Each row has a name. Each question is about the rows just above it. Places in a row count from 0.

2.198,-2.390,-0.858,-0.761,-2.317,-1.084,6.577,0.935,0.544,-3.377,0.429,1.507,3.344,-0.528,0.035,-1.084,-4.547,-3.362,5.792,-6.850,5.295,-3.366,-4.547,-1.897,-1.122,5.682,-0.653,-0.672,-4.128,0.283,0.152,-2.366,-3.709,-2.283,-1.142,0.643,-3.151,-3.138,1.276,-1.446,-4.457,-4.646,7.763,-2.547,0.199,-4.830,5.236,-0.644,-0.761,4.394,3.874,-0.162,-1.978  J309
-3.278,5.971,-3.071,2.486,-1.762,-4.548,5.291,3.144,1.483,1.283,-4.236,0.890,-2.754,2.784,-0.511,-2.394,-1.278,0.103,-0.681,1.434,2.917,-2.326,-4.205,2.689,1.367,3.019,4.597,4.160,3.555,3.972,3.416,0.074,-2.639,-0.047,4.863,2.744,1.510,5.418,2.746,-4.515,1.511,-1.642,1.014,-2.817,-3.725,3.471,4.131,4.805,1.959,1.125,3.958,3.377,1.165  J21
0.006,2.292,-3.689,1.168,-1.674,-0.073,3.234,3.089,-0.478,1.168,-3.003,-0.969,4.955,1.309,1.329,0.020,-1.213,5.594,-1.476,-2.177,-3.591,-3.976,-1.415,3.076,1.782,0.671,8.292,2.140,1.150,1.770,2.450,3.375,-3.760,-2.177,-2.177,-2.177,3.177,3.139,2.643,-2.997,1.168,0.304,2.921,0.046,-4.382,2.058,3.966,-0.632,7.653,-0.998,7.420,1.168,4.234  J371
-0.714,-3.058,-1.182,-1.633,0.896,-5.463,-3.285,-2.176,-2.201,4.085,-3.386,-2.204,1.714,-4.432,-2.102,0.283,2.691,1.346,-2.799,2.379,5.973,0.451,1.658,4.730,3.733,-1.753,3.089,-2.441,1.071,2.334,-3.224,1.596,3.851,-2.628,-1.049,4.621,3.278,-0.451,-4.829,-1.035,1.590,4.266,-3.046,2.769,-0.772,5.958,2.885,2.914,1.246,-4.877,-2.664,2.645,0.860  J224
At which places does J371 hold -2.177?	19 33 34 35
Places of -4.547 in row J309:	16 22

